Look-ups in named tables: a row name and a column name give one cell, copied from the table.

karu:
         reg  selupil  gaz  famal  gegus  vef  nozig  zekufo  sadi  keraz
totu      51      124  116    186    128  197    132      33   189    122
sodat     55      167   54     42    145   57     56     118    32     43
sakaso    46      126   59    205    137  156    117     174    51    208
kalutib  182       45  138    202     33  128    125     112   203     27
ribam     70      184  194     88     33   92    144      80   102    185
togole   203      103  185    146    135   32    157     162   170     95
desep    172      204  168    115     61   78    187     171   148    172
sile      62      181  196     68     41   96    132      87    95    185
kob       78      182   58     98    122   55     97     103    42     91
tek      100      208   71    117     73  147    114     103   108     85
besote    87      159  166    135     22   78    143      34   132     90
terafo   104      206   71    118     80  143    107     112   105     94
kelo     101      182  186    128     23   61    172      64   109    162

What is the gaz of kelo in karu?
186
What is the keraz of desep in karu?
172
What is the gegus of tek in karu?
73
What is the zekufo of sakaso in karu?
174
What is the zekufo of terafo in karu?
112
What is the reg of kalutib in karu?
182
What is the zekufo of kalutib in karu?
112
What is the selupil of kob in karu?
182
What is the vef of totu in karu?
197
What is the gegus of ribam in karu?
33
What is the nozig of kob in karu?
97
What is the gaz of togole in karu?
185
What is the famal of sile in karu?
68
What is the gaz of terafo in karu?
71
Row with the largest gegus: sodat

debe
         ratumo  bidef  gefufo  kege  vipa  tanuli
kopuz       148    187     139   154    79     147
peto        148    187      86   153   174     153
senuzav     150    187      23   150   183     156
munukap     157    187     180   156   151     135
futo        150    187     223   146   111     191
mumed       163    187     213   152    89     146

futo, kege => 146
peto, bidef => 187
kopuz, kege => 154
munukap, ratumo => 157
futo, tanuli => 191
munukap, kege => 156
peto, gefufo => 86
munukap, tanuli => 135
kopuz, vipa => 79
kopuz, ratumo => 148
peto, kege => 153
senuzav, tanuli => 156
senuzav, vipa => 183
mumed, vipa => 89
peto, tanuli => 153
munukap, gefufo => 180

vetagip
            kiz     nez    sina     zam  rulalak     nuv  domiros   rugor
pano     -24031  -54310  -96152  -28033   -79904  -21734   -44173  -48385
pizos    -24031   26477   51711  -41349    52438    8869    26330  -27198
bizerod   35422   26477   88677  -34691    19352   -6433   -20672   57552
meka     -38894  -21996   51711  -34691   -79904   -6433     2829  -90760
naneda    35422   26477  -22220  -54665    52438   39471    49831  -27198

nez of naneda = 26477
rugor of bizerod = 57552
sina of meka = 51711
zam of meka = -34691
domiros of naneda = 49831
kiz of pano = -24031
kiz of pizos = -24031
zam of naneda = -54665
rulalak of pizos = 52438
rulalak of bizerod = 19352
rulalak of meka = -79904
nez of pizos = 26477
nuv of naneda = 39471
Which row has the largest rugor? bizerod

Table tipogif
	semapug	penibi	misif	pura	rurem
sapim	26.4	32.5	57.3	-75.3	-21.8
nobol	72.7	68.6	37.9	-36.8	-13.2
far	20.7	17.5	28.3	85.1	-9.0

What is the misif of nobol in tipogif? 37.9
What is the penibi of sapim in tipogif? 32.5
What is the rurem of far in tipogif? -9.0
What is the misif of far in tipogif? 28.3
What is the penibi of nobol in tipogif? 68.6
What is the pura of nobol in tipogif? -36.8
What is the penibi of far in tipogif? 17.5
What is the semapug of nobol in tipogif? 72.7
What is the pura of far in tipogif? 85.1
What is the pura of sapim in tipogif? -75.3
What is the semapug of sapim in tipogif? 26.4
What is the semapug of far in tipogif? 20.7
What is the misif of sapim in tipogif? 57.3
What is the rurem of nobol in tipogif? -13.2
What is the rurem of sapim in tipogif? -21.8

zivak.tsv
	zasezib	lef	gan	zar	tuf	vatifi	mukivib	nutule
gavubo	123	210	203	200	204	109	114	110
radukas	128	178	185	185	190	121	117	117
teg	137	222	214	211	198	89	115	101
fofep	152	253	234	230	214	41	111	75
bakovos	156	138	160	169	212	55	108	79
kubolap	102	221	208	201	198	148	118	132
febofi	122	250	233	225	179	129	122	126

kubolap, nutule -> 132
kubolap, lef -> 221
fofep, mukivib -> 111
febofi, vatifi -> 129
gavubo, gan -> 203
kubolap, zasezib -> 102
febofi, zar -> 225
Which row has the largest vatifi? kubolap

dob =
          zov  rurati  nutu   vin  pokid  damite  rafame   tiv
gefi     0.82    0.52  0.59  0.92   0.43    0.73    0.48  0.49
loz      0.29    0.35  0.57  0.73   0.79    0.44    0.88  0.85
finone   0.72    0.67  0.52  0.61   0.23    0.90    0.55  0.33
dusogir  0.80    0.86  0.42  0.58   0.37    0.90    0.29  0.32
rere     0.82    0.68  0.54  0.63   0.21    0.87    0.59  0.28
zer      0.62    0.69  0.42  0.82   0.25    0.89    0.47  0.35
domidul  0.74    0.83  0.35  0.55   0.40    0.63    0.25  0.23
zamipem  0.29    0.18  0.51  0.71   0.86    0.34    0.87  0.84
bas      0.57    0.44  0.46  0.93   0.58    0.61    0.85  0.91
nukil    0.74    0.64  0.47  0.71   0.19    0.88    0.57  0.32
kedavim  0.43    0.72  0.38  0.78   0.24    0.88    0.34  0.31
kaz      0.33    0.81  0.38  0.81   0.33    0.87    0.30  0.26

rere, rafame -> 0.59
loz, nutu -> 0.57
nukil, rafame -> 0.57
kaz, tiv -> 0.26
nukil, rurati -> 0.64
gefi, rafame -> 0.48
kaz, damite -> 0.87
dusogir, rafame -> 0.29
zamipem, vin -> 0.71
zer, pokid -> 0.25
kedavim, nutu -> 0.38
Which row has the largest vin? bas

